Each row is where one point has got to under a steady rotation. How many steps took it there?
The counts run from 0 to 183.
[-20.6   9.3  29.2   5.2 -29.6 -17.0 -11.3  26.7  16.3 -40.1 -12.9  19.7
 -27.4  -7.9  16.1  15.7   5.1 -29.5   0.2 -14.6  -1.1  -5.4  41.5  47.7
 -17.6  34.5  -9.8 -13.8 -25.7  35.4  11.3   2.4 -13.4  32.3 -12.5 -29.9
 -44.0]
56
[  9.1  14.8 -12.8   6.7  -1.1 -49.1  25.9  20.0 -10.8  60.2  -3.0 -38.6
 -19.1  21.3  -6.1   0.2 -23.3 -31.0   8.9 -30.9  21.2 -38.2   1.3  31.7
   8.9   7.2  22.3  15.3   4.5 -22.6  22.7  27.4 -32.3  14.8  10.8 -16.9
 -17.6]
134
[-45.5  -0.5  10.4  25.5 -23.8 -39.1  19.9  36.4  14.6  12.7  31.0 -13.5
 -31.2 -32.1 -20.2  32.3 -43.5  18.6  18.6  33.1   5.3   6.5  33.4   2.2
 -11.6  -2.0  -9.9  -2.6  -5.9 -39.3 -18.4  -0.5  21.5 -10.7   0.8  -5.2
 -39.4]
95
[-20.2   6.9   0.1 -16.8  20.0  30.9  -8.6  13.1  -6.7 -12.1 -24.4 -15.8
 -42.0 -33.2  10.2  38.6   1.8 -19.9  14.2  28.1 -15.1 -33.8 -21.0  12.5
 -35.0 -24.4   1.7 -15.3  42.3  39.8  21.7 -13.4 -31.8  29.6 -31.6   7.8
   9.7]
45
[ 17.0  38.3  50.7  16.0 -26.2 -20.9  -4.4  29.4  13.9 -42.9 -13.3  -6.9
 -17.4  -6.3 -17.0   1.6  -9.0  -5.1  22.3 -26.1 -19.8   7.1  32.9  38.2
 -36.0   6.9   3.3  -5.9 -25.4  15.4  14.9  11.6 -11.4  38.9  14.3 -41.7
 -29.2]
59
[  9.2  24.2  11.7  -3.1  -3.0 -25.9 -15.9 -15.2   9.6  -1.0 -17.0  28.0
 -59.8  26.3 -14.4  10.6 -20.9   3.1 -11.0  20.5 -23.7 -39.5  32.6  -8.0
 -31.1  35.2  45.1 -17.0 -18.1 -30.0   2.3  37.8 -22.6  -6.5  11.3  36.1
 -15.4]
113
[-14.7  18.2 -23.8   2.6  37.8   5.9 -26.5  12.0  -5.3   2.4  -6.8 -26.1
 -41.4  32.8   0.5  45.9  -9.6  -2.2  -9.3  47.7  -3.9 -56.8  14.0 -22.4
  22.1  21.4  -8.7 -20.0   8.3 -11.2   6.3  27.3  12.7 -28.9   1.7  21.7
 -25.1]
106
[ 46.0   1.1  -4.2  15.4 -31.4   1.7  26.5  23.3 -14.3  17.4  -1.8 -16.7
 -23.0   0.2 -11.7  36.2  21.9   4.1  -1.0  48.9  34.7  -3.6  24.4  -1.4
 -27.9  51.7 -27.2  10.2   1.0 -18.9  32.6  24.0 -20.1  16.4  19.3  34.5
  16.1]
123
[ 36.0 -11.6 -21.3 -10.2 -10.7 -32.5 -54.6 -17.2  -3.5   6.1  25.5  18.7
 -33.8  -0.4   4.0 -25.4   3.7 -24.6   2.6 -11.3   9.9   0.7   7.9  13.3
 -28.8   2.1 -14.1  40.3  29.5 -14.8   3.0 -31.5 -14.2 -15.2  -5.6  55.6
 -30.3]
147
[  7.1 -28.7  -7.1  -0.7 -21.2 -64.9 -18.1  -9.1  -9.2  16.4  23.1  32.2
 -29.7 -10.0   7.2   0.5 -13.0 -23.6 -12.7 -12.2  21.9 -10.6 -11.1  35.0
 -46.5  11.7 -10.6  19.3  27.2  -2.0 -16.2 -32.1  -1.7  11.9   8.7  50.7
 -38.0]
150
[  9.5 -11.4  22.8   7.5 -46.0 -32.0  19.8  19.1  -9.3  -0.8   2.6  32.1
 -25.8 -16.9   9.3  17.8 -29.0   1.5  -1.5 -21.6  10.2 -35.0 -50.2   3.0
 -24.1  17.5 -16.1  17.1  40.4  19.1 -12.9 -54.9   0.4  13.2  20.2   4.9
 -30.2]
23
[ 24.9 -14.3  23.1  17.8 -32.7 -37.0  24.5  21.8 -24.6  12.5  -0.8  13.7
 -19.3  -1.2  -2.4  34.9 -16.9  -9.4   2.5 -15.1  11.4 -33.6 -47.1   4.5
 -39.4 -14.8 -42.5  11.2  20.4   8.1   5.4 -37.9   7.9  10.9  51.0  15.6
 -21.7]
156
[ 23.5   0.9  27.6  21.1 -41.8 -23.9  22.3  23.6 -29.3  -3.1 -12.5  11.3
 -10.5   3.0  -4.0  29.8 -24.7  -1.8  -7.9 -14.5  16.0 -36.3 -50.0  -4.8
 -43.3   1.7 -21.8  21.4  23.0  15.3  -1.5 -57.2  10.8  -8.4  40.2  -3.3
  -5.6]
25
[ -7.6   4.8   0.9 -23.5   7.3  33.6 -32.3  18.7  -3.9 -44.0 -10.6   7.5
 -28.5 -23.3  18.7  32.8  16.2 -37.6  -1.3  22.5  -2.5 -30.0  14.6  32.5
 -21.2  23.3 -27.0 -13.3   9.7  39.4  38.5 -23.5 -28.7   4.1 -29.9  -0.7
  -7.7]
50
[ 20.9  -4.1 -22.5  20.6 -28.7 -27.3  27.1  20.9  -8.2  49.9   6.6 -22.1
 -22.5  -2.4 -10.6   8.8  20.6 -40.1  -3.9  17.6  49.0  -9.4  29.3  27.1
  11.6  56.9 -29.1   0.0  -4.0  -5.5  31.5  35.2 -19.0 -14.4  10.1   9.0
 -16.1]
128
[-20.4  -5.7   5.6  28.9   4.1  -0.2 -21.2   0.4   8.9   8.3 -21.1  13.4
 -68.5 -50.6 -15.1   4.3 -42.1 -31.6  -0.8 -35.5  -5.3  -6.4 -11.6 -11.5
   6.3 -42.6  34.0  -3.6  20.3  25.6  12.2  13.7 -39.4  -7.3  -2.4   7.9
 -12.4]
170
[ 26.8  -7.3 -36.4 -13.4   4.8  -3.8 -59.1   7.8  -7.6   9.6  18.7 -23.4
 -25.5  24.0  19.8 -13.8  -4.8 -14.6  10.9 -17.5  21.4 -13.5  -5.7  -6.5
  -3.1   0.7  -8.4  48.4  42.6 -17.9  21.4 -12.8 -36.3  16.2 -17.0  40.6
 -26.1]
143
[-30.6 -14.7 -10.4   9.6 -29.8 -22.3 -21.8  37.0 -10.6 -22.5  37.7   9.3
 -26.3  -7.0   1.6  39.4 -22.1   2.2   2.6  21.9  20.6  20.0  48.3  -7.8
 -33.9  13.1 -27.9  24.1 -20.9 -44.4  -4.7   0.2  17.7 -34.0 -12.7  -5.4
 -11.2]
90
[ 13.0   8.5   6.3  -4.1  25.0  25.9 -12.9  13.8   3.9  -7.5 -13.3   4.4
 -54.6 -58.4 -14.4  19.1 -27.1  -6.3  16.4   1.4 -20.7 -26.4 -18.0   4.1
 -20.8 -29.6  29.4   5.0  31.2  33.7  24.6 -20.5 -42.5  24.5  -8.6  16.8
  11.1]
175
[  4.2  36.8  -0.5   9.9  33.5   3.7   5.0  33.8  -8.4  11.7   8.9 -50.9
 -31.5   6.1 -26.4  47.3 -20.7  16.8   9.7  50.1 -17.6 -46.7   1.0 -15.1
   7.1 -17.5 -11.4 -11.0   6.6 -21.4  11.0   4.9  30.8 -26.4  19.7   6.2
 -16.8]
102
[ 15.7   0.7 -26.3   8.6  26.5  -5.7 -12.7  28.1 -15.1  24.5   6.2 -39.7
 -33.0  17.1  10.2  11.3 -39.9  -3.7   3.6 -41.0  24.1 -30.3 -23.8   2.8
  23.3 -10.2  18.5  44.6  27.4  -8.0  24.3   7.9 -35.2  47.4  10.5   7.7
 -11.9]
7
[ 43.4   7.8  10.2   1.2 -40.6  20.2  18.3  11.8   6.2   6.0   5.1 -10.4
 -33.7  -9.9  -7.3  12.4  13.0  26.9  24.7  44.2  10.8 -13.6  11.1 -19.8
 -14.2  53.7 -14.1   8.7  15.8 -12.2  31.1  15.0 -39.5  33.3  15.8  35.8
   9.0]
121
[  1.9  -7.6  -2.9  -7.0   9.8  24.2 -21.0  27.8  -3.3 -38.9 -14.7  22.7
 -34.2 -35.4  24.7  39.4   8.8 -35.1 -21.2  19.8  14.5 -22.8  13.2  39.8
 -12.0  41.8 -16.1   5.6   3.6  50.4  27.3 -32.5 -21.1   8.0 -16.4  10.2
  -4.4]
182
[  1.3  -4.4  -6.4  -6.4  31.3  29.9  -7.3  24.6  -7.7 -16.6 -12.5   4.9
 -45.6 -45.9   5.1  51.6 -16.3 -11.0  -5.9  22.9  -1.7 -32.0 -21.3  14.4
 -31.1  -7.0  19.6  -0.1  24.7  36.1  21.5 -22.2 -34.2  44.2 -15.4  20.1
  16.9]
177
[ 31.6 -16.4 -47.4   6.8  24.8 -20.1 -58.8  10.0 -15.2   4.5  24.6  -4.0
 -34.1   7.1  10.1  13.8 -20.3 -18.8 -28.9 -15.5  35.9 -10.0 -14.3   9.6
 -13.6  15.7  15.2  55.3  29.9   3.8   8.0 -22.3 -12.6  11.1  -8.4  46.5
 -16.3]
13
[ 11.6 -16.0  -5.1   6.4 -18.6 -51.6 -13.1  -1.0  -6.1  10.7  13.6  32.7
 -27.1 -17.8  -2.2   9.5 -26.2 -24.1 -28.1 -12.9  13.7 -25.2 -21.1  32.7
 -41.8  24.4  13.8  27.8  24.0  14.9 -18.7 -52.8   6.3   2.3   9.8  34.0
 -28.2]
19
[ 61.2   4.6  -6.8   9.5 -40.0   4.8  11.1   9.0  -0.4  23.4   6.3 -19.6
 -24.8 -12.0 -25.2   0.2  22.8 -17.5  15.5  33.0  26.4  -0.5  29.6   3.2
  -4.5  51.4 -34.9  14.5   3.8  -9.2  43.6  13.6 -22.1 -17.5  19.2  20.1
  12.8]
125
[ 27.4 -13.2 -15.4  10.0 -34.8  -8.6  21.3  15.4   2.3  40.4   9.2 -21.5
 -26.7 -13.8  -7.8   1.1  21.7 -35.2   3.5  20.3  38.2  -8.8  28.9  18.0
  23.6  58.0 -41.5   3.0   7.1  -3.1  35.0  30.0 -25.6 -14.2   7.0  12.1
 -10.5]
127
[-12.0  19.2  -1.7  -8.5   3.2 -28.5 -24.9 -18.8   8.4   0.1 -18.6  19.5
 -56.4  33.4   2.0  20.2 -23.0  -2.6 -18.7  27.0 -15.8 -38.5  32.0  -8.8
 -13.8  42.8  43.9 -17.3 -16.6 -26.7   0.2  45.5 -13.0  -8.2   7.8  34.7
 -23.0]
112
[ -8.1  -1.7   2.8  40.9   7.8 -24.1 -28.4  -2.3  -9.5   8.0 -28.6  12.8
 -53.0 -28.9 -29.4  19.8 -36.8 -43.5 -21.4 -36.7   4.6   0.1  -0.8 -10.7
  -9.1 -51.9  30.8  -4.4  -1.4  17.8  15.1  18.7 -18.5 -37.5  22.0  10.5
  -9.8]
168
[-32.8 -20.1  -9.3   0.4 -32.2  -8.4 -27.3  33.9   0.4 -28.1  36.0  14.0
 -27.1  -6.4   8.4  35.8 -26.3   4.2  11.9  15.8  24.6  13.0  34.7 -17.8
 -15.7  24.1 -41.6  35.5  -7.6 -40.7   4.0   3.3   6.1 -23.8 -16.8  -8.6
  -9.5]
89
[ 15.1 -20.2 -49.3  -5.2  12.2 -20.4 -58.2   1.5 -20.2   7.1  19.7 -17.4
 -25.2  26.0  24.4  -0.5  -5.4 -21.7  -7.0 -11.6  29.5 -11.8  -3.0   2.2
 -20.3   7.5  -5.6  50.2  39.8 -13.3  13.6 -10.9 -29.8  14.5 -15.2  51.6
 -27.2]
144
[-19.9   3.8  -1.6 -43.0 -13.1   0.5 -11.5  22.2  -2.4 -40.7  38.2  16.5
 -24.9  14.1  21.2  41.1 -31.1  17.7  35.5   0.1 -16.9 -38.3  -1.8 -22.2
 -21.5  22.3 -23.0  43.6  21.4 -26.3   2.8  -2.5  -1.6   7.2 -13.4 -38.2
  16.4]
83
[ 20.1  29.7  19.0  -9.9 -16.4 -20.4 -15.6 -20.2  20.1   3.7 -13.6  31.4
 -55.8  13.1 -10.7  -4.9 -23.2   8.5   6.1  21.2 -30.7 -27.7  31.4 -17.6
 -26.8  31.0  41.7 -17.0 -10.4 -31.8  10.1  30.4 -30.6   3.2  14.5  34.9
 -14.7]
114
[ -0.1  21.9  28.0  26.1 -20.7 -11.7   3.1  48.5   5.5 -32.8  -1.4 -40.9
 -14.8   0.3  -7.0  26.3  -9.4  10.2  21.4 -15.1   8.0  16.4  14.5  17.8
 -27.0   2.3 -10.2   5.6  -5.0  24.1   3.4  29.3   2.7  72.7  15.8 -41.7
 -25.8]
62
[ 44.4  -2.5 -33.8   5.4   8.4 -27.4 -56.6  -7.4  -5.8  -0.5  22.0  13.2
 -32.9  -9.0  -6.8 -14.2  -7.4 -25.5 -20.2 -19.7  13.5  -5.1  -5.6  19.5
 -28.3  14.7   9.3  49.7  27.1   9.5   2.4 -43.0  -4.9 -17.3   0.9  45.0
 -14.7]
15
[ 11.3  34.9  50.6  16.2 -34.0  -7.7  -7.2  35.8  17.8 -40.5  -7.6  -8.9
 -26.2  -8.2 -10.8  -2.3  -9.9   4.0  33.0 -27.4 -14.7  11.9  16.9  26.7
 -22.1   5.6  -9.5  -1.4 -10.7  21.8  12.1   8.1 -14.8  49.0   9.3 -40.8
 -36.3]
60
[ 53.8  17.3  22.9  -7.5 -41.0  13.4  18.3   3.8  10.6   2.5  -0.9  -8.2
 -43.7  -5.6 -16.3   8.9  -5.4  28.5  26.5  39.4  -5.2 -13.3  17.6 -17.2
 -25.4  43.0  -4.5   7.3   9.6 -23.2  31.0   8.5 -39.5  27.8  22.3  39.4
  15.1]
120
[  4.8 -32.9 -12.7  -6.5 -24.5 -51.0 -30.2 -13.0   2.8  11.1  30.3  25.6
 -35.9 -10.3  17.0  -8.0 -11.0 -22.9  -2.1 -13.7  12.9 -13.4  -1.5  20.2
 -30.4  17.8 -13.2  26.3  36.7  -6.1 -10.0 -31.6  -7.0  10.3   0.9  50.7
 -47.5]
149
[-13.7  11.6  31.2  15.0 -23.4 -29.4  -2.5  29.6   7.3 -37.9 -16.6  12.6
 -22.3   3.3   5.2  22.9  -1.2 -22.0  -2.6 -13.1  -0.4  -3.7  35.4  51.6
 -34.5  20.9   1.4 -13.0 -34.1  22.0  11.7   7.1  -5.8  41.7   3.3 -35.4
 -38.1]
57
[ -2.3  21.6  -2.9 -49.7   5.8 -29.0   2.7   1.3  -8.2 -16.3  28.3  18.7
 -19.0  13.1  -3.3  30.6 -35.7   1.6  30.5  -9.0 -24.0 -46.8  -7.6   3.9
 -44.6  13.3  11.8  33.9   6.4 -17.9 -10.0   8.2  13.5   2.0  -7.4 -53.2
  31.3]
80
[ 28.1 -15.1 -44.7   7.3  22.6   1.1 -58.4  14.0  -9.1   5.1  23.0 -13.5
 -31.0   1.0  21.1   4.1 -19.5 -11.4 -11.9 -17.4  25.5  -9.0 -11.1   1.8
   3.9  10.2   6.2  56.2  40.3   3.8  11.7 -20.5 -27.1  20.9  -7.5  43.1
 -15.3]
12
